In the rows, 128 means zero.
Where one turn sends some rows of the set: a few examples, then the rows asked:
mil: [101 121 150 111 118 130 115 136 129 173 135 130  96 137 116 163 116 117
 127 133 102 129 179 121 164 120]
zer: [151 146 145 154 159 114 125 127 126 123 171 168 119 107 133 121 152 127
 147 142 162 111 153 126  70 118]
Ponen: [147 152 141 156 162 112 133 121 135 111 172 165 126 105 116 115 157 138
 131 136 159 112 147 137  74 121]
mela: [158 121 152 134 167 133 120 126 144 110 140 122 179 122 141  92 155 140
 132 159 154  98  93 129 100 138]
rogu: [ 89 102 156  94  94 131 108 141 166 163 167 106 145 146 107 137 138 155
 129 131 160 136 142 126 140 144]
Koz: [106 119 113 103 118 140  88 121 136 151 136  98 133 145 126 133 103 129
 111 137  89 149 132 117 169 142]
guva: [181 156 126 145 150 134 134 120 128 123 157 126 150 132 129  76 134 100
 152  93 115  98 137 134 113 109]
bovo: [151 124 154 139 155 142 114 130 147  97 142 130 171 115 139  92 149 145
 143 148 145  82  94 138 104 144]
Num: [ 92 112 153 102 116 140  95 128 165 168 154 111 129 153 108 163 129 153
 111 158 145 138 140 120 148 134]
Toz: [115 102 168  84 114 139  93 142 168 149 139 105 135 138 104 154 130 140
 112 157 156 147 134 122 149 147]
Mati: [185 147 127 141 163 126 141 123 117 128 142 121 156 128 136  77 138  93
 143 110 112 106 135 125 116 109]
Bug: [101 112 101 101 103 123  94 132 126 141 150 102 139 129 132 111 107 131
 126 118  99 164 138 117 153 156]
vapen: [160 138 156 149 169 109 141 130 123 136 160 160 127 112 133 121 160 117
 142 149 165 110 156 122  78 110]
kan: [137 119 121  88 116 135  90 133 138 143 130  92 133 138 116 125 104 108
 113 125 101 166 140 116 167 145]
kerul: [171 161 133 149 154 130 146 120 132 112 155 134 145 123 112  80 143 111
 139  90 116  95 142 144 114 110]
mifuv: [122 117 159  99 118 121 109 148 129 159 132 133  90 120 112 162 119 104
 126 138 124 150 185 118 152 129]
puveg: [146 134 147 144 161 136 124 124 144  85 140 136 165 107 126  89 151 149
 128 138 134  86 100 146 106 145]
sek: [ 91 105 157 108 101 119 126 154 119 159 138 136 102 116 127 145 124 120
 147 121 111 124 183 125 155 137]

Toz goes to kan
mil goes to Num
bovo goes to guva
Now these:
sek goes to rogu
Mati goes to vapen
kerul goes to Ponen

Where one turn sends some rows of the set: a few examples, then the rows asked:
lin: [129 129 133 119 110 134 111  88 133 155 123 141 105 142  87 117  92 151
 163 112 102 128 104 124 123 180 156  95 134 151 157 148 134 129 153 181
 155 130 110 130 116]
muk: [126 135 141 105 118 140 115  85 149 158 127 122 113 152  98 100  79 172
 155 105 107 140  95 105 120 170 139 100 119 129 154 133 131 144 138 180
 164 136 115 132 114]
repe: [152 147 149  95 141 148 145 121 155 133 111 143 141 123 197 129 109 125
 131 129 116 121 106 127 153  80 113 111 154 136 131 134 126 185 138  78
 123 108 103 123 100]
tep: [121 136 141  96 116 130 128  94 169 177 123 111 124 135  99 103  62 184
 152 109 126 141 111 100 116 154 158 108 108 119 138 122 131 141 130 165
 155 137 128 133  98]
reze: [153 143 147  99 134 141 144 127 149 135 107 150 142 115 190 141 113 118
 135 133 120 114 114 139 154  80 128 112 164 143 132 138 127 174 144  75
 118 106 103 123  99]
Kosof: [127 122 126 121 102 119 124 102 141 171 115 145 118 120  85 135  84 153
 163 119 120 120 122 133 122 169 187 101 134 153 144 151 135 114 153 165
 139 128 122 131 103]
todif: [117 123 116  87 119 143 141 110 121 138 116 142 132 104 110 166 186 146
 138 101 117 115 122 136  79  99  86 106  84 145 130 145 135  99 151 153
 134 137 120 129 146]
tuz: [110 131 125  72 127 143 145 107 140 149 117 122 140 108 119 150 173 169
 129  95 125 126 121 113  73  88  76 111  70 124 122 128 133 111 140 148
 140 143 126 130 138]
tuv: [ 98 139 124  86 128 129 160 139 149 119 122 124 140  89 123 130 102 137
 129 159 166 138 114 111 146  68 150 125 100 118 120 116 137 151 133 200
 109 112 143 116 119]
bibel: [115 129 123  78 124 149 138 103 128 136 119 132 132 114 116 152 182 157
 132  97 114 122 115 123  79  97  71 107  77 135 131 137 134 112 147 156
 142 141 118 128 147]
Zedog: [120 140 129 114 136 144 131 117 119 134 118 143 130 118 119 130  73 124
 155 130 130 133  89 129 103 113 160 118 108 131 132 132 138  95 142  49
 142 126 176 129  69]
gad: [126 136 125 124 134 151 121 113  99 118 119 158 118 124 114 132  90 107
 160 134 114 128  81 140 107 126 153 109 121 148 144 145 137  92 154  57
 143 120 163 129  84]
doso: [119 127 133 108 107 117 133 104 163 185 116 125 128 115  91 127  65 174
 157 114 135 130 124 118 115 152 190 109 120 135 132 134 133 119 140 159
 139 134 134 132  92]
Fufu: [107 141 124  90 133 148 140 122 124  91 129 136 122 116 124 117 124 123
 132 156 138 141  90 108 156  91 110 110 110 129 144 129 137 162 141 225
 128 108 123 115 145]
gakiv: [101 144 127  81 133 142 152 127 146 105 130 121 134 109 130 112 107 141
 127 153 151 147  96  98 151  75 121 120  97 113 131 112 133 166 130 214
 125 114 134 116 131]
loker: [110 135 114 103 125 140 143 130 116  95 124 151 120 103 116 136 130 110
 137 161 140 129 102 127 156  95 135 112 119 145 142 139 139 146 154 220
 115 105 124 113 141]
fipi: [116 147 137 101 143 153 129 111 127 130 124 128 132 131 126 112  69 140
 148 123 126 145  76 111 103 109 138 121  99 115 134 120 134 110 132  51
 154 130 175 131  73]
babor: [128 144 132 119 141 165 112 101  95 105 127 152 112 145 121 115  94 113
 155 127 100 137  65 129 108 135 122 104 119 140 155 140 138 107 148  69
 160 122 154 129  93]
laro: [151 146 148  96 137 144 148 127 153 139 107 146 145 116 194 135 108 124
 133 132 123 118 111 132 152  77 125 113 156 135 128 134 128 179 141  76
 121 109 103 125  95]
Ror: [112 122 116  83 118 134 148 117 131 153 114 138 139  93 108 171 178 152
 137 104 128 112 135 134  75  89 104 110  81 141 119 142 136  92 151 144
 126 138 128 129 135]
Zas: [153 145 147  98 140 150 140 119 147 127 112 145 137 125 193 131 113 121
 134 131 113 120 102 131 156  86 110 109 159 140 135 136 127 184 144  84
 126 107  98 124 105]
razo: [111 127 121  75 120 135 152 114 142 158 113 126 144  94 114 160 167 165
 131 101 132 118 132 123  73  84  99 116  70 128 116 131 135 103 141 142
 130 142 132 130 131]
Lal: [104 133 114  99 119 127 155 144 131 113 118 144 132  86 114 144 116 116
 136 165 159 126 118 128 151  80 161 119 114 140 127 135 139 139 149 206
 103 105 137 115 126]
tisin: [123 151 139 105 147 164 118  99 113 112 129 134 121 149 129 102  80 129
 150 121 108 148  61 110 107 124 114 111 105 121 148 125 135 119 133  65
 165 129 162 130  88]
mosen: [152 144 145 102 136 145 143 123 143 129 110 153 137 122 191 138 118 117
 134 131 115 117 107 137 155  86 119 109 164 146 134 139 126 178 149  82
 120 107  97 125 103]

tuv goes to Lal
muk goes to tep
todif goes to bibel
Now these:
Zedog goes to gad
mosen goes to Zas

Where one turn sends some rows of the set: a few examples, then the rows asked:
Mopud: [138 112 134 156 136 116 139 127 150 118  97 133 124  99  90 138 194 112
 142 146  99 132 132  99 134 118]
bami: [150 179 173 153 166 146 162 144 132 147 133 133 147 125 130 113 125 140
 124 154  94 139 127 113 127 120]
begeb: [183 148 159 141 146 137 148 138 125 160  95 140 136 145 158 131 132 163
 154 175 121 145 135 131 111 132]
govov: [136 113 119 148 152 109 142 138 133  96  85 103 108  69 134 168 106 119
 161 157 129 115 133 127 174 140]
zun: [144  83 113 119 151 125 156 133 152  84  91 159  83 154 130 125 106 113
 138 140 136 145 116 116 147 122]
pivi: [ 80 131 119 115 158 127 139 149 142 123 113 132 129  91 115 143 153 113
 129 178  76 116 137 123 122 104]
bivim: [197 139 121 124 140 121 142 134 166 116 116 133 146  53 134 136 123 126
 137 125 100 113 135 152 152 140]
vupo: [132 106 113 118 146 144 122 141 144 133  77 122  76 140 130 133 144 121
 157 126 136 139 137 150 175 155]
mas: [145 160 185 147 165 163 127 127 137 109 118 152 163  96 107 109 116 115
 112 133 122 112 136 116 148 140]
femoz: [179 151 139 121 169  93 160 146 137 104  84 165 156 110 150 133 113 101
 146 159 129 137 137 189 135 154]
Mif: [116 137 114 117 171 138 156 141 150 117 104 131 137 162 110 138 193 120
 133  98 129 127 140 129 119 136]
mak: [148 155 111 109 187 131 126 118 143 155  88 170 143 153 135 133  91 151
 144 129 124 117 141  97 110 151]
vogi: [175 150  88 102 150 112 133 157 103 144 107 164 150 103 130 125 132 168
 150 126 113 113 123 168 116 144]
noka: [111 114 113 114 168 124 134 132  89 116 120 139 119 152 159 143 104 125
 151 105 149 120 156 160 147 157]
saso: [153 133 114 125 170 133 131 162 143  74 121 138 134 134 160 111  78 140
 129 113 129 113 118 150 126 102]
nik: [101 119  95 105 144 122 116 152 102 136 150 140 117 125 152 138 100 152
 164 132 109 112 118 131 126 148]
buk: [ 99 133 119  92 154 136 142 158 157 134 109 133 100 157 156 153 143 130
 135 177 110 119 103 146 132 150]
zodi: [148 150  95 116 166 146 152 137 144 151 110 145 162 124 114 122  71 145
 132 145 114 105 121  99 116  96]
geraz: [164 151 139 117 122  93 151 116 127 145 135 175 166 116 119 122  97 103
 115 142  90 103 108 155 134 137]
zule: [178 127 136 143 130  84  91 135 136 123  96 157 123 108 132 140 113 125
 165 177 116 127  97 101 123 131]
tofe: [144 117 156 134 143 130 181 108 141 102  75 155 111 155 112 135 158  85
 127 139 131 110 108 128 137 146]
forev: [154 125 106 141 170 110  79 173 132  95 129 151 141 103 141 113 110 124
 157 156 141 135 121 126 125 116]
duza: [116 113 149 126 133 133 151 104 101 107 102 123 146 115 131 153 110 100
 135  89 128 106 168 156 162 135]
rogo: [190 129 105 116 177 102 140 114 113 121 129 177 122 114 151 139 109 120
 104 132 144 105 146 153 148 161]
ritiv: [173 122 121 119 154 150 142 151 140 117 106 136 156  87 100 127  79 128
 130 167 158 124 149 109 135  93]
Lilu: [121 110 135 127 148 109 156 156 138  94 114 163 116 134 119 134 152 113
 131 206 118 133  92 118 111 118]
gepa: [100 135 120  80 156 135 158 144 141 144 120 132 111 176 143 161 144 115
 121 156 124 118 133 145 122 139]
vil: [180 155 121  94 159  97 168 155 117 126 139 166 116  82 122 139  91 117
 133 148 100 152 115 128 132 130]
sivo: [ 84 111 112 101 145 150 140 137 122 131 133 141 128 104 125 137 146 120
 117 150  81 111 148 128 117  92]
tuvos: [109 137 159 122 125 117 169 108 107 139 142 121 149 104 117 162 121  78
 138 129  98 111 144 122 133 127]
zuza: [116 102 139 135 140 130 147 111 129 115  78 143  96  93  93 126 132  68
 139 164 107 110 153 128 154 126]
Mul: [135 131 121 144 162 107 154 135 129 129  90 106 125 116 156 161 138 104
 177 178 147  98 124 157 141 173]
bati: [169 166 115 130 166  75 130 138 148 153 142 146 148 116 132 124 142 121
 149 135 104 136 165 151 115 158]
mez: [150 147 155 125 185 148 104 118 129 122  72 177 165 126 124 131 116 122
 137 121 145 129 150 118 145 164]
Vusu: [107 160 137 123 142 100 163 142 114 154 127 109 148 126 127 159 147 102
 175 165 114 113 133 140 107 152]
mev: [162 155 141 126 166 135 130 132  98 122 122 145 173 115 118 132 167  85
 136 125 151  95 138 132  96 129]
Lef: [173 135 124 116 151 138 141 117 132 122 112 138 130 141 159 137  96 127
 136  62 100 134 130 121 128 103]
liv: [179 163 136 159 150  84 147 129 144 130  71 118 137 123 127 165 131 128
 138 149 107 122  96 112 142 112]
bufu: [166 154 123 117 150  87 137 137 120 114 106 151 163  94  95 146 115 134
 103 101 120 133 162 156 161 120]
gufid: [121  83 103 114 131 143 126 134 138 102  92 157 135 116 100 119 145 127
 150  96 100 141 138 114 129  96]
Lefo: [106 115 116 115 132 117 134 153 108 111 119 132 120  75 129 156  82 133
 156 152  94 125  99 117 155 118]
Liku: [200 111 136 136 150 147 123 130 132 140  92 142 145 110 147 138 120 131
 149 177 167 142 154 123 139 127]
dup: [108 104 125  92 154 143 160 123 133  99 139 184 124 154 127 123 138  94
 122 135 116 111 119 110  96 125]
segun: [172 175 142 152 182 106 169 133 135 106 109 111 140 127 123 148 144 104
 110 149 146  83 123 127 116 123]
duvek: [169 140 153  96 138 124 131 115  92 128 110 170 141 132 125 141 122  98
 152  94 126 134 142 112  92 126]
Bini: [135 102  87 134 148 128 128 162 175 112 106 122 121 143 137 128 170 156
 149 146 126 126 111 130 136 121]
dure: [128 118 119 116 138 138 139 124 145 149  63 120 105 153 113 142 157  96
 151 125 145 121 146 155 162 154]
Faso: [115  86 134 120 134 146 139 126 107 105  84 152  89  96 105 115 116  92
 137 147 109 127 151 140 157 110]

gepa goes to sivo
zule goes to liv
zodi goes to ritiv
Now these:
duza goes to noka
Mopud goes to tofe
vil goes to bivim

Where one turn sends some rows of the set: a few examples, then the rows asked:
vezar: [ 99 125 168 115 135 124 167 141 138  73  80 192 145  88  92 125 128 108
 133 138 117 147 151]
gakas: [106 130 163 151 120  98 139 136 100 128  94 139 161  79 126 127 127 171
 155 144 133 187 166]
duga: [106 118 172 113 138 132  98 131  71  73  89 161 103 116 138 125 185 137
 152 139 137 156 107]
kule: [ 95 145 181 110 120 142 142 151 129 120 114 155 136 110 129 184 183 153
 167 126 152 118 108]
safi: [102 126 168 118 124 127 173 133 137  68  83 182 152 100  93 121 116 118
 135 135 116 152 151]
noko: [114 132 131 115 148 154 105 128 142 127  81 156 128 134 156 149 126 113
 106  76 147 170 142]
feti: [108 111 169 120 144 127 103 136  70  67  82 151 105 105 130 127 192 132
 144 145 135 155 116]
teme: [ 86 147 179 105 131 137 154 149 133 134 114 158 138 106 130 174 182 147
 166 132 152 123 111]
tero: [131 127 131 116 159 174  74 156 123  99 109 138 165 100 144 144 108 119
 113 134 148 156 141]
kibi: [120 168 104  99 138 145 129  94 120 121  73 129 140 138 104 139 141 147
 134  89 157 147 153]
nifu: [135 171 101  96 129 136 122 101 129 119  83 110 146 130 103 131 133 131
 130  96 138 156 146]
buz: [108 146 125 113 143 158  94 117 134 138  79 143 131 145 142 154 130 102
 118  89 141 170 126]
fav: [136 148 111  86 134 147  91 136  90 114 103 111 160 104 103 136 123 152
 124 124 134 108 141]
veb: [101 124 164 149 126  97 149 136  95 132  96 122 158  84 127 125 140 171
 151 148 134 181 161]
lek: [ 92 131 171 100 124 140 152 158 128 127 116 146 129  99 124 177 188 153
 165 138 151 120 113]
nad: [ 94 124 155 111 134 123 182 132 142  74  85 174 140  91  91 122 130 114
 144 141 116 153 151]
Lamob: [156 149 110  81 134 156  88 159 102 109 100 112 155 111 105 142 136 144
 124 120 143 129 133]
Sosuv: [130 128 124 115 151 172  80 167 120 121  88 147 166 112 126 149 101 115
 111 126 145 169 143]
Buva: [ 94 107 162 118 147 126 106 133  79  81  88 160  93 111 134 129 189 125
 153 142 128 156 112]
gevo: [ 97 112 155 153 130 104 141 144 100 131  95 136 154  78 120 129 136 165
 153 158 135 187 168]

gevo goes to Buva
tero goes to noko
Lamob goes to Sosuv
Now these:
feti goes to vezar
gakas goes to duga

